One turn sends every row of this set to another row. A few are shown first. Where does it send the rows asked after them?
segu: [ 2.03  0.61  1.28 -0.40  0.44  0.05  0.28  0.61  2.27 -0.72  1.36 -2.77]
katan: [-1.00  0.35  1.40 -1.23  0.46  1.46 -1.19  1.08  1.32 -1.33  1.48 -4.65]
pom: [ 1.58  0.29  1.34 -1.31  0.88  1.17  0.37  0.27  1.77 -1.01  0.69 -3.90]
Sude: [-0.60  0.60  1.97  0.14 -0.03 -0.17 -0.99  1.69  1.74 -1.10  2.67 -3.19]
pafa: [-0.72  0.56 -0.40 -0.73 -0.28  1.36 -0.81  0.44 -2.43 -0.43  1.49 -3.07]
lome: [-0.51  0.88  0.08  0.45 -0.78  0.04 -0.63  0.97 -2.21 -0.19  2.39 -1.98]
Vopa: [ 1.52 -0.16  2.17 -0.90  1.01  0.73  0.78  0.54  1.53 -1.19  1.26 -3.81]
peg: [ 1.89  0.69  0.71 -0.96  0.45  0.72 -0.07  0.34  2.14 -0.68  0.82 -3.45]
gelid: [-0.44  0.19  0.07 -0.15 -0.18 -0.27 -0.10  0.34  1.02 -1.26  0.69  0.39]
zikot: [-1.18 -0.74  0.29 -1.89  0.68  1.65  0.26 -0.51  0.13 -1.91 -0.46 -1.49]
Papes: [-0.24  1.19  0.70 -0.11 -0.36  0.02 -1.58  1.46  2.04 -0.69  2.08 -3.22]
Bebeb: [-0.42  0.95 -0.72 -0.15 -0.71  0.57 -1.06  0.76 -2.02 -0.15  1.80 -2.35]
saniv: [-1.32 -1.08  1.84 -1.22  0.82  0.90  1.02 -0.02 -0.18 -2.24  0.52 -1.02]
nuni: [-0.78  0.21  1.06  0.21 -0.30  0.33 -0.01  1.04 -2.47 -0.55  2.50 -2.38]
moto: [-0.53 -0.53 -0.77  0.60  0.35  0.26  0.51  0.69 -0.28  1.09 -0.01 -0.73]
Neto: [-1.05  0.13  0.76 -0.46 -0.13  1.14 -0.16  0.65 -2.79 -0.75  1.84 -3.08]
Vuzo: [-0.65  0.28 -0.77 -1.34  0.02  0.78 -0.52 -0.35  0.93 -1.29 -0.32 -0.40]
forob: [-0.77 -1.00  0.28  0.99  0.46 -0.17  1.23  1.04 -0.51  0.74  0.57 -0.67]
zere: [-0.92 -0.65  1.73 -0.14  0.31 -0.29  0.84  0.47  0.42 -1.87  1.23  0.07]
dimik: [-1.17 -1.44  0.21 -0.31  1.03  1.33  1.23  0.30 -0.99  0.49 -0.37 -1.88]
voma: [-1.11 -1.60  1.02  0.42  1.05  0.48  1.54  0.69 -1.00  0.33  0.41 -1.37]
Gona: [-0.86 -0.90 -0.86 -0.15  0.63  1.15  0.60  0.28 -0.61  0.90 -0.59 -1.63]
Bedeb: [-0.45  0.95  0.40 -0.96  0.03  0.99 -1.78  1.07  1.86 -0.87  1.46 -4.07]
vevin: [ 1.80  0.14  2.19 -0.42  0.64  0.06  0.70  0.70  1.82 -1.01  1.75 -3.08]
zud: [-0.93  0.14  2.39 -0.62  0.39  0.69 -0.55  1.34  1.28 -1.50  2.31 -4.09]

moto moves to Gona
zere moves to gelid
And these:
peg moves to pom
Papes moves to Bedeb
Neto moves to nuni

One turn sends every row of this set to another row. A few are shown first. Where does it send the rows asked after them?
sudep: [ 0.12 -0.25 -0.41  0.69  1.55 -0.51 -0.01 -0.49  0.23 -1.09 -1.53  1.92
  1.43  1.93  1.14 -0.34  0.90  0.75  1.08  1.56 -1.99 -1.34  1.02 -0.80
 -0.56 -2.69  0.46  0.23]
Vus: [-0.83  0.78  0.74  0.57  0.16  0.71  0.72 -0.08 -0.84 -0.53  0.63 -0.41
 -2.20 -1.29 -0.38  0.21  0.23 -0.78 -1.34 -0.17  1.23 -0.51 -1.26  1.41
 -0.39  0.27 -0.89  1.30]
fefig: [-0.25  0.44 -0.70  1.84 -0.02 -0.88  1.14  1.03  0.44 -0.92 -0.37  2.85
  0.97  2.09  1.33 -0.65 -0.05  1.56 -1.51  0.35 -1.69 -1.16  1.10 -1.39
 -0.13 -0.97 -0.51 -0.28]
buk: [ 1.01  0.55 -2.10  1.38  1.56 -2.03 -0.46 -0.29 -0.60 -0.85 -0.04  2.91
 -0.22  1.12  1.34  0.42  0.69  1.34 -0.11  1.91 -1.07 -0.89  1.24 -2.03
 -1.01 -0.26  0.31  0.25]
zurun: [ 0.19  0.87 -0.81  0.21  0.60 -0.58 -0.13  0.14 -0.25 -1.01 -1.01  1.55
  0.40  1.28  1.50 -1.43  0.54 -0.66 -0.81  2.26 -2.44 -1.51  2.05 -0.38
 -1.09 -1.05 -0.61 -0.60]
Debuf: [-1.02  1.29  0.76  0.15  0.26  1.03  1.38  0.73 -0.68 -0.92  1.03 -0.86
 -0.97 -1.37 -0.16  0.51  0.14 -0.27 -1.27  0.17  0.73  0.00 -0.95  1.47
 -0.07 -0.22 -0.87  1.05]
sini: [ 0.83 -0.06  0.84  0.68 -0.13  0.82 -0.46 -0.63 -0.10 -0.39 -0.46 -0.38
 -2.44 -1.17 -1.14  1.97  0.05 -0.68 -0.30 -0.27  2.03 -0.95 -0.18 -0.80
  0.87  0.55  0.56  1.28]
sel: [-0.51  1.07  0.83  0.11  0.15  0.72  1.11  0.02 -1.37 -0.53  0.75 -0.24
 -1.98 -1.88  0.21 -0.21 -0.44 -0.11 -0.77 -0.63  1.27 -0.57 -0.89  0.94
 -0.24  0.14 -0.93  1.31]
Lasek: [-0.35  0.70 -2.34  1.07  0.36 -1.14  0.37  0.14 -0.11 -1.07  0.24  3.57
  0.55  1.39  1.58 -0.31  0.14  1.49 -1.39  0.85 -0.57 -0.59  1.13 -1.71
 -1.03 -1.40  0.31  0.12]
ladul: [ 0.50 -0.24 -0.22  1.23  1.46 -0.52  0.63  0.16  0.85 -0.85 -1.46  2.84
  1.67  2.60  1.11  0.10  0.28  1.51 -0.04  1.00 -2.07 -1.17  0.60 -0.94
 -0.30 -1.65  0.13 -0.44]
pasov: [ 1.11  0.45 -0.11  1.73 -0.64 -1.74  0.25 -0.03  0.02 -1.61 -1.71  1.35
  0.65  1.04  0.96 -0.05  0.15  1.00 -0.55  2.67 -1.05 -1.17  2.76 -2.15
 -0.02 -0.90 -1.03  0.46]
mep: [ 0.38  1.20 -1.97  0.27  0.73 -0.84 -0.44 -0.13 -0.18 -0.91 -0.27  2.70
  0.01  1.35  1.36 -0.62  0.19  0.43 -1.39  2.06 -1.38 -0.67  1.53 -1.09
 -1.84 -0.34 -0.24 -0.83]
mube: [ 1.38  0.13 -0.73  0.98  0.56 -0.26 -0.36  0.67  0.86 -0.40 -1.29  2.59
  0.23  2.30  0.93  0.39 -0.02  0.53 -0.58  0.69 -1.94 -1.88  1.96 -2.24
  0.32 -0.30  0.71 -1.10]
kemo: [ 0.12  0.12  1.51  0.26  0.34  1.13  1.15 -0.38  0.40 -1.07 -0.71 -0.56
  0.26 -1.02 -1.06  2.51 -0.05  0.46  0.26  0.60  1.82  0.30 -0.88  0.20
  1.28 -1.17  0.10  1.49]
pono: [ 1.46  0.11  0.04  2.09  0.26 -1.38  0.69  0.17  0.68 -1.14 -1.66  2.46
  1.01  1.94  0.74  0.60  0.02  1.38 -0.51  1.95 -1.47 -0.96  1.76 -2.11
  0.25 -0.28 -0.79 -0.38]
nas: [-1.12  0.79  1.07 -0.07 -0.23  1.86  1.50  0.29  0.27 -1.07  0.10 -0.32
  0.31 -0.94 -0.45  1.22 -0.21  0.27 -0.91 -0.18  1.51  0.39 -1.11  0.88
  0.49 -1.52 -0.14  1.22]
vizo: [-1.03  0.74  1.21 -0.56  0.09  1.80  1.26 -0.28 -0.56 -0.70 -0.17 -0.05
 -0.60 -1.17 -0.12  0.06 -0.65  0.37 -0.43 -0.76  1.49 -0.17 -1.43  1.32
 -0.32 -1.33 -0.51  1.14]
bebub: [ 0.77  0.82  0.68 -0.47  0.82  0.94 -0.20 -0.25 -1.33  0.01  0.24 -0.92
 -2.89 -1.36 -0.24  0.65 -0.37 -0.38  0.39 -0.46  1.04 -1.11 -0.59  0.34
 -0.14  0.66  0.14  0.88]
Mumaf: [-0.07  0.89  0.26  0.18  1.28  0.87  0.40  0.56 -0.86 -0.35  1.28 -1.48
 -2.24 -1.25 -0.28  1.19  0.47 -0.37 -0.30 -0.33  0.57 -0.85 -0.70  0.78
  0.16  0.54  0.01  0.97]
Beg: [ 0.44  0.46 -1.51  0.68  1.48 -0.89 -0.17 -0.75  0.10 -1.19 -0.84  3.02
  1.42  1.92  1.05  0.20  0.49  1.49 -0.22  2.12 -0.84 -0.19  0.67 -1.09
 -1.54 -1.80  0.26 -0.05]
Vorip: [ 1.26  0.49  1.35 -0.09  0.09  1.17  0.13 -0.27  0.42 -0.81 -0.93 -1.15
 -1.00 -1.27 -1.28  2.78 -0.11 -0.25  0.16  1.00  1.60 -0.22  0.18 -0.60
  1.38  0.04  0.16  0.88]
lezi: [ 1.21  0.20  1.92 -0.68 -0.23  1.54  0.21 -1.05  0.12 -0.71 -1.61 -0.19
 -0.86 -1.31 -0.97  1.81 -0.84  0.10  0.50  0.40  2.17 -0.31 -0.41 -0.36
  0.88 -0.64  0.02  1.04]
nelab: [-0.76  0.42 -1.34  1.76 -0.88 -1.02  0.71  0.81 -0.12 -1.39 -0.39  1.76
  0.86  1.42  1.56 -0.83  0.14  1.52 -1.02  0.33 -0.97 -1.52  1.94 -1.99
 -0.17 -2.08 -0.26  0.90]
Novup: [ 1.01  0.62 -1.37  1.04  0.19 -1.51  0.06 -0.66  0.18 -1.40 -1.22  3.34
  1.07  1.17  0.97  0.48  0.04  1.00 -1.00  2.56 -0.19 -0.18  1.93 -2.03
 -0.69 -0.78 -0.33 -0.04]
vebus: [ 0.98  0.10 -0.88  2.32  1.52 -1.67  0.30  0.80 -0.15 -0.53 -0.13  2.18
 -0.44  2.02  1.35  0.00  0.54  1.53 -0.20  0.66 -2.01 -1.89  1.24 -1.86
 -0.09  0.04 -0.12 -0.19]
vud: [-0.22  0.32  1.90  0.24 -0.11  0.95  1.49 -0.81 -0.33 -1.05 -1.02  0.27
  0.03 -1.43 -0.61  1.10 -0.64  0.83  0.24  0.11  2.46  0.20 -1.20  0.41
  0.53 -1.22 -0.44  1.74]
nimuz: [ 0.44  0.28 -1.21  2.41  1.16 -2.14 -0.03  0.24 -0.95 -0.91 -0.18  0.97
 -0.42  1.34  1.40 -0.25  0.95  1.69  0.60  1.25 -1.75 -1.98  1.64 -1.83
 -0.55 -0.94 -0.15  0.93]
Tegev: [ 0.63  0.86 -0.60  1.05  1.28 -0.66  0.44  0.69  0.10 -0.65 -0.51  2.29
  0.29  2.11  1.40 -0.89  0.23  0.37 -1.03  1.39 -2.82 -1.47  1.18 -0.54
 -0.93 -0.11 -0.72 -1.02]
muk: [-1.42  0.39  1.10  0.23 -0.23  1.67  0.99 -0.24  0.04 -0.92 -0.05 -0.07
 -0.84 -0.65 -0.67  0.46 -0.10 -0.13 -1.25 -0.66  1.76 -0.06 -1.68  1.36
 -0.31 -1.15 -0.53  1.43]
zabo: [ 1.01  0.34 -2.19  0.27  0.60 -0.55 -1.10 -0.38  0.52 -0.72 -0.86  2.93
  0.26  1.79  0.97  0.65  0.07  1.03 -0.54  1.21 -0.64 -0.95  1.67 -2.49
 -0.69 -1.07  1.28 -0.36]
Nep: [ 0.61  0.15 -1.43  0.24  0.12 -0.02 -1.01  0.43  0.56 -0.64 -1.19  1.90
  0.17  1.49  1.25 -0.19  0.39 -0.13 -0.14  0.42 -1.71 -2.05  2.49 -2.12
  0.15 -1.59  1.29 -0.27]
Pezi: [ 1.31  0.25  1.11  0.08 -0.02  0.53 -0.03 -0.52 -0.74 -0.38 -0.49 -0.42
 -2.30 -1.81 -0.56  1.67 -0.46 -0.12  0.42 -0.42  2.05 -1.13  0.25 -1.01
  1.20  0.40  0.53  1.33]
reme: [-0.58 -0.19  1.74  0.79  0.00  0.95  0.97 -1.06  0.20 -1.13 -0.97  0.12
 -0.35 -0.82 -1.01  1.56  0.08  0.21 -0.15  0.29  2.21  0.15 -1.50  0.58
  0.47 -1.28 -0.33  1.77]
kug: [ 0.34  0.50  0.50  0.38  0.95  0.75 -0.40 -0.43 -0.73 -0.12  0.27 -1.01
 -2.97 -1.00 -0.65  0.99  0.42 -0.60 -0.28 -0.51  1.18 -1.05 -0.96  0.46
 -0.25  0.62  0.03  1.16]
mog: [ 0.78  0.01  1.80  0.36 -0.20  1.26 -0.06 -1.23  0.50 -0.81 -1.58 -0.44
 -1.09 -0.74 -1.48  2.06 -0.15 -0.36 -0.15  0.69  2.28 -0.13 -0.59 -0.19
  0.78 -0.26 -0.25  1.00]
Tuma: [ 0.86  0.66  0.36  0.26  0.33  0.99 -0.08  0.32 -0.21 -0.38  0.46 -1.10
 -2.47 -1.47 -0.66  2.12  0.17 -0.56 -0.22 -0.31  1.25 -0.83  0.29 -0.68
  1.25  0.79  0.82  0.94]

Tuma moves to Mumaf
vud moves to lezi
Vus moves to muk
And these:
Lasek moves to Beg
mube moves to vebus
sudep moves to pasov

